In the data rows, the value 128 means zero.
Every row has a hidden score. How much higher is the second row's score than the first row's in each pair? 10 means about the same, 20 much higher and 0 much lower. The score is a weighted sum of the row's numbers plus the product of two more (or one squared), each taken from its middle value.
[133  80 169 126 148 100 121  91 111 171 133 160 122 137 182 186 133 122  72 185  71 112]
[148 123 144 130 151 123 121 120 115 156 123 147 137 130 150 154 115 119 111 149 115 124] >> 5
[164 135 123 150 144 123 131 126 112 159 138 129 160 106 150 138 114 135 123 148 130 133]
[135  50 162  76 100 161  79 142  78 145 116  60  88 170 106 214 176 148 143 151 107 149] >> 16
[148 128  96 133 146 116 165  97 136 150 149 135 148  87 145 135 138 158 114 142 126 146]
[153 127 149 142 170 102 138 102 128 167 134 172 154 115 178 153 102 114  84 173  98 113] >> 11
[106  91 173 100 120 158  60 149  96 127 104 102  96 191 112 173 136  98 128 136 104 116]
[ 62 123 134 116 111 125 118 117 175  86 121 153  76 165 111 124 154 102 113  98 103 109] >> 9
[147 158  73 130 114 127 174 124 133 117 132 114 145  79 114  98 132 163 160  96 174 154]
[ 62  94 138  96  99 126 114  99 159  98 129 148  75 159 127 134 167 117 114 117 100 104] >> 15
[140 138 130 137 146 123 133 119 132 135 120 150 141 117 143 130 117 121 118 139 113 124]
[136  93  80 128 105 129 167 108 109 131 146  94 123  92 105 150 169 192 140 124 132 168] >> 11
[144 158 130 144 153 122 134 125 131 140 123 145 145 114 147 121 101 118 125 138 123 124]
[114 126 106 121 119 136 142 134 147  90 126 118 102 126 102 110 152 144 148  97 142 141] >> 10
[171 104 128 145 145  97 162 106 115 184 176 142 176  77 177 144 125 162  97 188 115 123]
[154 183  82 133 112 136 156 147 112 111 127 104 157  87 106  77 115 154 184  93 189 155] >> 6
[131 118  90 113 101 146 147 136 115 109 137  80 117 119  77 130 164 171 167 100 156 169]
[135 117  86 122 103 137 153 125 117 116 143  89 124 105  99 131 160 176 158 100 148 162] >> 9
[141 141 141 135 149 126 125 128 132 137 118 152 137 127 148 129 108 110 118 143 118 117]
[160 153 108 153 137 112 150 122 113 154 129 140 167  87 149 117 104 141 126 144 139 134] >> 9
[ 89  93 166 103 112 147  69 141 124 111 100 116  84 189 111 159 145  98 124 123 106 112]
[ 72  81 141 108 114 108 140  90 156 111 134 155  78 142 140 155 172 128  91 129  82 112] >> 11
[ 50 100 128 120 100 113 149 100 170  91 151 161  76 143 114 127 167 122  89 109  83 115]
[ 69 122 120 112 105 133 122 124 163  76 126 132  72 158  96 112 163 118 129  86 120 124] >> 10
[135 128  89 132 133 115 169 102 150 132 136 140 138  87 137 126 142 156 120 129 125 137]
[161 161 143 154 155 118 116 141 110 157 126 137 165 115 159 124  83 114 130 155 134 115] >> 12
[131 108 237 123 159 145  16 161 107 149  99 137 121 220 155 169  82  41  91 170  85  73]
[153 161 130 149 142 128 120 142 115 144 121 130 158 111 140 118  94 122 134 132 138 128] >> 8
[119  60 161 100 116 140  93 122  88 146 121 106 106 163 133 194 156 136 115 158  89 131]
[142 148  87 138 131 116 166 107 141 134 130 142 151  80 136 108 122 151 127 129 142 136] >> 8
[ 82 110 124  95  98 136 115 118 143  97 124 132  89 149 121 123 161 128 128 118 112 118]
[149 134 116 143 162 101 168  94 140 157 138 169 171  86 167 128 119 138  89 166 101 120] >> 7
[116 109 158 106 131 136  96 133 120 122 104 132 109 167 128 157 127 106 115 137 109 117]
[161 158 141 156 161 103 133 123 122 163 123 164 174  98 174 125  81 115 103 162 114 116] >> 10
[133 113 108 116 110 148 133 137 107 123 131  84 125 130  94 143 151 157 153 115 141 154]
[117 111 147 100 114 161  76 162 111 105  98  98 101 187  96 143 126 101 155 111 147 126] >> 11
[ 76  95 111 121 108 103 167  94 165  97 149 148  85 114 123 126 174 153  95 118  95 131]
[183 118 174 152 154  97 110 128  90 202 152 153 180 112 211 142  73 111  87 207 123  93] >> 10
[150  65 194 105 126 152  55 156  66 170 126  82 110 180 130 198 132 118 126 169 111 128]
[ 94 110 161 107 119 137  87 139 134 107 107 136  94 185 111 139 129  88 118 127 109 108] >> 10
[158 163 127 155 148 121 128 133 112 153 132 141 165  99 152 118  90 127 124 141 131 125]
[165 151 143 152 152 117 115 142 102 163 137 127 167 114 153 129  87 120 129 157 134 122] >> 12
[138 129  95 132 143 114 173  94 148 135 131 147 148  89 144 127 138 147 113 139 122 131]
[ 96 190 113 151 124 130 143 145 175  74 124 150 127 136 104  55 121 101 148  75 146 113] >> 8
[114 144  91 138 125 115 174 107 167 101 140 149 134  98 128  84 140 142 123 110 142 124]
[ 86  98 140 106 112 123 122 115 145  99 123 139  78 154 124 143 161 122 115 117 104 120] >> 10
[102 105 162 100 108 167  49 166 117  99  94  99  82 203  92 146 129  88 147 105 134 118]
[127 108  98 105  93 149 138 139 110 109 135  73 105 125  77 136 170 173 166  97 152 170] >> 10
[143  65 173 109 125 143  84 136  72 168 123  96 122 163 136 192 141 132 119 171 104 133]
[176  98 134 143 149  90 165 100 119 192 173 147 175  71 196 136 118 158  87 197 121 122] >> 15
[102  78 160  95 111 151  78 134 106 126 105 107  94 178 113 177 145 116 120 137  93 121]
[113  93  91 107  97 136 147 125 117 108 133  80  99 117  85 145 180 181 149 102 131 173] >> 10
[150 142 127 148 161 105 154 102 141 154 133 170 164  95 167 130 113 128  92 165 103 116]
[103 197 123 148 128 137 131 153 165  78 118 146 130 136 106  55 106  95 152  77 149 111] >> 8
[134 157 120 152 150 108 155 109 150 134 130 166 152  99 164 100 112 120 110 134 123 113]
[153 171 142 154 154 123 118 139 119 151 116 147 159 116 157 114  80 105 124 145 129 112] >> 11
[135  89 176 109 134 154  67 148  85 150 104 104 125 182 127 176 118 104 126 154 111 119]
[ 47 113 137 132 112 119 133 112 180  84 128 170  87 158 122 117 148  98  98 104  97 103] >> 10
[138 138 124 133 148 118 145 117 139 134 128 148 134 115 144 126 124 127 117 135 120 128]
[127 125 150 114 138 147  99 147 118 122  97 129 120 161 126 142 109  98 133 127 126 120] >> 11
[ 76 103 136 113 113 118 131 115 161  93 128 146  78 150 119 127 158 118 112 110 103 116]
[128  94 143  90 111 166  79 153  97 128  98  82 108 166 106 174 142 128 152 122 129 141] >> 11
[121 145 124 127 128 136 128 139 145 103 115 132 115 138 116 107 127 117 140 109 139 124]
[146 118 152 132 164  98 134  96 137 171 130 184 156 118 193 155 103 105  73 178  88 110] >> 14
[ 67 138 127 125 113 121 132 119 187  80 132 159  98 155 107  98 141 101 117  96 115 105]
[ 47 126 129 132 106 126 130 112 185  81 121 166  86 154 107 116 149  99 111  92  98 105] >> 13
[135  41 168  78 102 154  74 138  86 156 119  60  81 171 110 220 178 148 135 149 103 146]
[194 128 158 154 131 121  96 169  68 184 167  95 181 116 148 120  80 132 128 162 164 132] >> 19
[160 135 101 142 147 101 181  95 132 164 152 154 177  68 164 124 121 158  98 167 126 133]
[117 166 136 149 140 128 131 139 150 108 119 166 137 133 136  79 105  96 124 120 133 104] >> 8
[144 112 143 121 125 150  98 150  95 146 116 101 143 153 113 153 119 119 142 140 135 134]
[170  86 133 143 146  97 165  97 110 194 167 144 166  79 184 153 135 165  87 199 106 125] >> 15
[141 134 103 142 156  93 189  84 152 159 148 175 179  70 181 122 119 149  81 170 107 120]
[152 159 114 148 133 129 132 137 116 143 125 126 153 108 136 116 102 131 136 126 147 125] >> 6
[ 64 142 118 120 107 133 126 123 184  73 125 147  89 157  96 100 151 105 130  86 117 108]
[164 132 144 145 166 101 141 104 119 177 141 169 170  99 184 141  97 123  88 178 107 111] >> 13
[107 173 165 147 145 136  94 156 149 107 102 161 123 173 135  92  80  65 125 113 132  96]
[135 107  95 114 103 146 141 130 109 121 136  79 115 115  92 139 165 176 160 102 148 167] >> 7
[133 157 127 136 138 129 129 137 136 125 115 140 135 126 135 111 114 116 133 124 137 119]
[ 79 102 154 124 130 114 125 118 164 102 122 160  83 159 138 145 141 100  96 115  94 109] >> 9
[142 136  92 149 146  95 185  96 147 148 134 159 168  78 153 122 127 147 103 153 125 129]
[125  60 184  90 110 160  55 148  79 152 119  78  98 185 117 200 152 126 132 155  96 123] >> 11
[ 96  89 138  95  97 160  91 149 107 102 108  86  77 179  80 158 160 124 148 109 125 140]
[158 105  92 141 133 104 188  93 130 166 168 130 163  72 146 137 144 178 111 162 128 144] >> 14
[158 120 156 142 165  83 140  95 118 193 140 189 180  97 213 146  87 112  64 206  97  96]
[ 97 168 128 136 131 133 125 145 177  77 114 146 112 150 113  80 124  97 142  85 137 112] >> 5
[138 153  96 132 123 132 150 132 135 112 132 116 134 108 110 111 132 145 148 106 149 142]
[116 134 106 125 118 133 150 138 142  94 134 120 107 130  92 108 143 137 141 103 138 141] >> 11
[158 155 111 151 154 102 158 113 131 155 131 153 167  86 164 117 104 133 108 151 128 124]
[135  78 165 103 124 150  82 141  80 156 117  94 117 165 128 187 138 125 129 155 107 133] >> 11
[ 80 137 115 126 116 124 147 123 182  74 136 144  89 139  97  91 155 122 131  92 124 125]
[136 170 149 156 154 117 125 131 135 138 120 168 153 124 163  99  83  94 115 139 121 103] >> 14
[136 107 163 125 161 105 121 100 128 158 120 168 133 137 178 166 118 109  88 171  87 108]
[143 109  88  96  93 151 146 134 103 122 145  56 109 109  78 140 182 192 174  96 169 187] >> 5
[136 144  66 130 120 116 179 103 145 127 129 135 148  73 122 112 137 165 132 122 147 145]
[138 202 134 163 142 133 122 160 125 121 113 141 149 115 136  70  74 104 151 114 152 112] >> 12
[119 146 123 128 138 129 145 127 156 105 125 145 117 127 127 105 131 125 125 114 130 123]
[134 121  94 102  96 155 135 135 110 117 138  71 127 117  83 125 163 169 174 101 158 168] >> 8
[139 132  96 101  91 160 136 144 115 103 134  62 116 125  65 115 171 169 193  78 179 170]
[118 205 110 155 125 137 147 150 149  90 118 141 140 113 115  50  98 106 159  78 161 115] >> 13
[113 144  87 124 112 135 160 132 150  82 136 118 103 117  90  94 151 145 157  82 158 143]
[ 69 133 122 127 112 120 140 116 178  80 132 157  92 146 103  94 148 110 116  98 111 109] >> 9
[159 115 197 122 148 160  39 170  77 158 105 110 143 196 130 158  84  69 133 155 127 103]
[141 100 156  92 111 165  68 162  89 134 103  76 116 177  94 167 129 117 158 125 138 138] >> 11
[168 153 191 116 130 167  11 192  69 143  95  95 144 194 129 127  60  55 160 118 179 101]
[120 121 194 117 148 143  46 154 119 132  99 136 120 200 135 155  90  60 115 148 109  90] >> 11
[184 115 157 156 144 111 114 137  82 191 159 124 175 115 176 143  91 127 111 184 138 114]
[123 135 159 112 140 147  84 155 122 119  98 134 120 170 122 128  97  84 133 126 131 110] >> 6
[136 178  81 149 129 116 179 118 145 116 127 154 166  70 138  72 110 144 131 113 159 133]
[ 70 127 117 120 109 126 144 119 177  77 138 144  85 143  98  98 161 120 121  92 114 119] >> 6
[170  96 131 146 153  93 171  95 122 192 172 151 169  77 190 145 127 161  86 195 108 122]
[ 74 141 129 120 112 128 124 129 178  78 117 147  92 160 101 105 143 100 125  88 119 112] >> 6
[ 51 126 104 122 101 131 144 113 187  66 139 133  75 140  85 102 177 133 130  71 112 128]
[ 51 119 121 133 109 116 146 101 184  82 137 160  85 142 112 108 158 114 109  93  98 113] >> 11
[137 142 124 146 157 102 159 103 146 141 136 171 158 104 157 122 112 121  91 154 110 117]
[146 163  52 126 101 132 185 130 126  98 140  98 149  73  79  75 145 184 193  72 206 173] >> 16
[138 165 110 148 138 125 146 125 135 126 125 139 143 106 131 101 110 127 134 118 146 132]
[137 160 132 148 149 126 130 139 135 127 115 146 138 122 137 108 103 111 136 123 134 121] >> 11
[136 149 115 141 145 121 147 121 138 130 130 148 140 108 140 115 118 127 122 131 127 125]
[162 124 125 143 159 101 151  98 129 171 137 159 165  82 186 138 117 144 100 170 109 123] >> 13
[159 145 136 146 143 124 117 133 100 164 134 131 165 111 158 133 100 124 128 152 135 125]
[146 144  89 136 143 110 173  97 143 146 143 143 158  76 151 118 125 154 116 138 139 140] >> 11
[152 120  96 140 124 122 160 115 113 150 152 115 149  92 126 136 137 163 133 136 135 148]
[153 165 132 151 163 106 137 123 129 157 127 156 165 100 174 118  87 115 110 154 126 114] >> 13
[176  77 122 138 118 109 146 113  92 181 181 110 159  90 157 149 143 176 114 176 132 140]
[168 160 134 158 153 108 129 129 118 161 135 143 175  98 170 116  83 123 111 155 132 123] >> 5
[149 194  73 148 122 122 179 128 127 115 124 134 167  69 127  66 101 148 154 105 184 142]
[ 98 197 125 151 126 136 130 148 165  78 121 154 135 136 114  54 104  91 148  84 143 106] >> 7
[108 233 120 172 138 151 115 178 143  74 101 142 137 138  96  42  79  80 178  60 165 117]
[156 161 114 160 156  94 167 111 128 156 133 166 177  77 178 110  89 132 102 153 129 121] >> 13
[138 160 130 148 157 117 141 123 146 136 126 159 149 112 155 111 103 115 116 136 120 116]
[162 157 118 149 144 118 133 130 113 150 129 129 163  96 154 118  98 134 134 137 141 132] >> 10
[163  97 150 131 130 134 105 140  86 174 145 103 154 137 137 158 117 131 128 167 132 129]
[134 179 110 149 132 124 149 136 139 120 123 145 147 101 132  80 103 120 141 112 151 123] >> 12
[134 110  89 114 103 140 147 128 115 116 140  84 116 111  89 133 162 174 159 103 148 167]
[144 168 147 151 152 125 112 140 123 145 107 155 156 125 153 112  79  99 124 143 129 110] >> 14
[144 157 101 144 133 126 148 133 128 133 134 126 141  99 131 117 120 144 142 122 147 140]
[101 186 141 156 142 131 123 150 166  84 117 159 121 153 115  67  95  82 141  96 131 102] >> 9
[149  76 168  84 110 156  72 154  73 151 119  62 106 168 107 195 148 136 150 145 124 152]
[120 152 127 142 141 119 144 120 152 113 128 162 130 122 141  95 116 112 117 124 125 110] >> 8
[ 85 194 112 151 122 126 151 131 181  73 137 161 137 126 109  47 113 100 132  73 137 107]
[130 122 108 113 113 147 131 146 116 106 123  83 117 135  86 128 153 150 170 102 156 158] >> 13
[176 131 154 155 168  91 137 120 113 185 149 155 173  98 195 143  87 123  94 185 117 111]
[134 100  94 108  96 143 148 128 106 119 141  69 108 114  85 144 173 183 160 105 147 174] >> 6
[ 51 119 123 124  99 118 142 106 180  81 141 156  82 144 109 112 162 117 105  95 102 111]
[168 126 158 147 159 106 123 117 106 182 138 159 167 112 183 150  91 116  94 184 109 109] >> 12
[159  66 181 130 135 131  88 136  71 187 136 114 141 154 160 186 120 124 103 195 103 119]
[147 128 139 142 151 117 131 112 123 149 120 158 148 120 153 146 111 118 105 154 106 122] >> 10
[133  48 161  99 117 144  89 127  79 158 119  91 106 158 137 209 162 148 118 165  97 139]
[142 114 112 131 131 121 151 109 124 141 139 130 130 104 133 146 143 154 114 142 112 141] >> 6
[136 117  90 115 104 145 142 134 114 117 133  78 122 113  88 133 162 172 167  96 157 168]
[ 72 129 110 122 112 121 147 118 178  75 135 137  81 139  97 104 166 126 126  83 117 124] >> 10
[138 125 147 133 165 109 135 106 141 145 122 170 139 125 168 148 116 112  89 159  96 115]
[158 161 174 131 148 153  53 169  84 151  84 123 159 165 151 125  55  68 146 138 153  97] >> 11
[147 140  81 127 114 139 155 132 117 121 134  95 141  97  99 118 141 164 168  98 168 161]
[179 136 158 150 156 103 114 127 100 185 138 147 172 107 190 141  83 116 102 183 125 109] >> 14
[118 173 120 148 133 126 142 135 157 103 126 154 132 117 135  75 113 113 137 102 141 117]
[156 172 148 155 159 120 117 136 117 154 114 154 163 117 170 118  72 104 120 146 127 110] >> 13
[154 203 174 162 156 133  85 163 102 153 104 151 174 134 166  88  35  71 129 143 143  96]
[134 157 117 131 123 145 121 150 124 113 116 110 139 128 107 103 116 125 163 108 157 129] >> 3
[ 53 101 125 106  92 132 116 104 170  85 122 141  57 157 108 133 177 124 115  88  95 120]
[187 115 139 156 138 106 133 139  83 187 177 113 173 102 162 131 102 144 113 179 143 123] >> 14
[148 164 144 153 159 118 126 132 128 145 116 155 157 116 154 114  87 105 117 141 123 116]
[141 152 140 133 148 129 117 127 127 141 109 149 142 127 152 126 104 109 126 140 120 110] >> 14
[136 105  99  98  92 150 132 137 103 117 135  64 112 122  80 148 175 178 170 102 152 173]
[142 151  59 125 110 121 181 114 131 126 136 121 153  69 114 105 131 173 149 113 174 156] >> 15
[149 163 113 152 150 110 152 113 135 144 129 156 166  90 157 108 101 128 111 141 130 128]
[ 73 110 136 120 114 118 134 104 173  97 132 160  86 148 135 126 154 112  98 118  99 107] >> 11
[138 100  90 111  98 140 152 132 107 123 136  72 112 109  81 148 174 188 159 105 146 177]
[133 133  97 133 133 122 158 112 137 127 134 132 132 101 126 123 139 148 125 123 129 142] >> 10
[ 72 112 114 118 110 115 152 110 171  82 141 143  82 131 106 110 170 138 111 101 107 128]
[142 154 149 136 154 131 110 138 120 144 109 145 148 134 148 127  91 100 126 140 126 115] >> 10
[ 84 133 147 135 132 114 128 126 175  98 130 172 105 163 129 108 123  83 110 119 110  99]
[130 176 131 158 145 123 137 138 142 117 122 159 141 118 138  87  98 106 124 118 136 114] >> 11
[131 133  92  90  89 163 125 147 121  99 137  61 116 129  63 109 171 167 196  79 178 168]
[184 141 166 153 143 124  88 160  70 184 146 116 185 127 164 126  70 108 127 173 150 110] >> 15
[160 140 146 148 164 102 133 106 127 175 129 175 168 102 193 142  94 114  87 177  99 106]
[127 157 128 146 142 124 137 131 145 114 123 154 131 117 132  95 112 116 130 114 127 125] >> 6
[119  73 105 117 102 127 151 109 107 126 137  98 102 114 107 166 181 182 124 131 104 163]
[ 73 151 114 131 116 125 133 128 190  67 125 148  94 153  93  88 145 104 137  75 123 116] >> 6
[129 115  90 110 101 148 145 140 119 106 132  76 111 121  77 125 167 169 175  90 162 165]
[ 75 144 128 126 114 131 124 128 178  77 120 154  93 164 104 102 139  95 127  91 123 107] >> 10
[151 178 145 159 160 114 128 138 123 150 116 158 159 109 165 106  74 103 117 143 129 117]
[119 109 100 124 119 127 157 115 125 117 141 113 110 112 111 140 158 165 128 121 120 152] >> 8
[162 161 149 159 167 105 128 124 119 167 125 164 171 106 178 126  77 106 103 162 122 111]
[ 83 105 146 122 128 106 135 110 160 104 133 160  92 151 140 133 148 105  97 124  98 111] >> 9
[ 89 141 159 137 132 121 112 134 170 102 113 172 114 173 135 105 105  68 111 124 117  87]
[135 163 129 151 144 120 138 130 138 131 124 157 148 107 145  98 101 114 123 126 129 122] >> 11
[151 195  76 146 121 128 170 141 126 108 129 126 163  73 123  66 105 149 164  87 185 151]
[134 113  95 110  97 150 141 133 111 119 141  76 119 119  82 133 164 174 166  96 154 170] >> 7
[146 133  92 108 101 149 135 141 117 117 130  71 132 121  78 118 154 161 184  99 175 161]
[132 165 127 146 145 134 133 143 138 113 117 138 130 124 127 102 108 116 140 112 139 123] >> 12
[ 72 127 129 134 123 110 149 108 185  91 146 177 114 143 135  97 133  98  94 112 109  97]
[172 107 125 148 140 115 140 123 101 173 162 114 161  98 154 143 123 155 124 162 133 136] >> 14
[154 121  71 130 130 107 199  91 133 160 147 134 168  55 148 135 144 185 119 153 138 144]
[145 162 134 133 119 157  86 177 106 118 102  92 149 144  96  92  90 106 172  98 181 131] >> 8
[ 98 173 133 140 136 134 129 148 168  83 120 148 112 152 106  76 111  91 138  92 140 112]
[134 113  92  99  94 151 138 140 110 113 140  62 111 121  74 137 175 180 176  91 159 178] >> 10
[147  78 197 126 141 136  75 139  81 181 127 126 141 170 158 181 110 104  94 195  94 103]
[105 168 112 135 126 130 148 137 170  81 132 140 117 127 105  69 127 117 143  86 149 118] >> 8
[147 151 118 141 142 121 138 128 122 139 125 134 144 110 133 123 110 129 132 133 129 133]
[129 177  64 139 114 118 185 120 152 107 135 140 157  68 115  67 126 154 146  97 174 136] >> 12
[164 102 126 146 149  93 172  88 125 187 164 157 168  78 181 144 130 157  88 189 111 117]
[142 125  89 105  93 155 139 142 116 104 131  64 119 120  70 118 170 173 190  80 181 172] >> 6
[150  53 150  74 101 151  96 140  78 151 132  58  92 146 103 207 179 171 142 150 125 167]
[121 132 223 131 173 126  51 140 138 156  98 165 133 200 168 164  69  37  80 177  77  69] >> 14
[133 115  86  94  82 153 142 133 108 106 140  62 109 115  67 134 182 189 179  89 164 181]
[168 138 167 127 139 155  59 169  78 162 106 100 166 159 138 139  75  90 146 143 157 110] >> 9
[ 49 100 128 107  91 118 138  92 176  91 140 156  78 137 128 121 175 127 104 109  86 109]
[132 111 102 107 102 151 132 136 112 117 130  73 115 125  83 139 164 167 169 104 153 166] >> 4
[ 73 128 131 112 111 133 114 127 169  82 118 147  85 163 108 112 148 100 124  96 113 111]
[ 61  96 131 117 107 106 146  97 168 100 151 161  87 139 136 128 162 125  92 121  88 108] >> 11
[ 80 127 115 119 111 127 140 122 172  79 133 139  85 143 104 102 160 124 127  90 120 124]
[159 153 149 147 156 119 114 133 109 162 116 150 164 122 169 132  80 106 119 152 129 111] >> 13
[113 154  83 130 119 125 167 118 166  90 140 136 123  99 111  79 146 146 146  89 159 137]
[187 109 179 146 160  98 109 135  83 206 153 143 175 119 204 153  75 109  90 208 125  97] >> 12
[122 140 225 135 172 128  42 152 140 154  94 170 138 203 170 157  63  26  83 176  83  61]
[ 68 176 160 159 132 133  89 152 183  89 101 179 121 196 126  92  79  33 114 102 112  74] >> 4
[121 174 138 150 139 130 119 154 144 107 113 142 135 130 123  81  95  98 142 109 143 117]
[108 176 163 158 145 121 119 145 153 112 117 176 139 151 148  75  79  70 117 123 123  89] >> 12
[139 155  52 131 124 118 194 103 147 121 132 130 160  59 120  93 134 175 149 109 174 153]
[133 154 132 141 144 125 127 129 133 130 111 139 130 123 138 123 112 113 131 132 129 126] >> 8
[178 112 147 152 143 108 127 131  89 186 168 128 174 106 164 137 101 135 109 183 131 125]
[169 166 152 158 147 122 106 153  92 163 131 126 175 119 163 115  67 107 135 155 147 114] >> 6
[134 121 108 134 142 110 161  94 148 139 131 154 140  96 156 135 140 147 105 144 109 128]
[ 81 105 145 109 123 111 126 110 155 102 127 153  81 155 126 134 149 110 103 125  97 107] >> 10
[ 80 131 106 115 104 125 154 117 176  77 144 140  93 126 101  88 165 138 125  94 122 127]
[ 69 126 119 119 112 123 141 114 177  77 134 149  85 140 109 105 161 122 117  91 109 120] >> 10
[138 144  71 135 127 115 181 102 147 130 132 138 153  74 129 114 134 163 127 122 145 144]
[ 79  97 154 124 120 108 122 108 160 112 126 170  90 153 150 141 143 103  89 136  82  96] >> 13
[167 134 142 153 154 107 131 124 113 172 140 144 167 103 170 133  96 125 108 169 122 118]
[137 113  94 108  96 148 141 141 110 111 134  68 113 120  72 131 168 173 180  88 163 173] >> 7
[ 61 130 135 126 114 121 124 118 182  86 124 167  93 160 120 107 136  89 114 100 104 100]
[139 169 123 149 139 119 141 134 135 130 127 149 148 112 139  95  97 116 126 123 140 120] >> 10
[113 135 244 145 170 125  24 154 149 146 105 168 118 224 175 161  64   9  72 171  73  46]
[132  37 161  78 102 145  87 132  84 151 127  68  84 169 108 218 183 151 137 157 100 150] >> 8
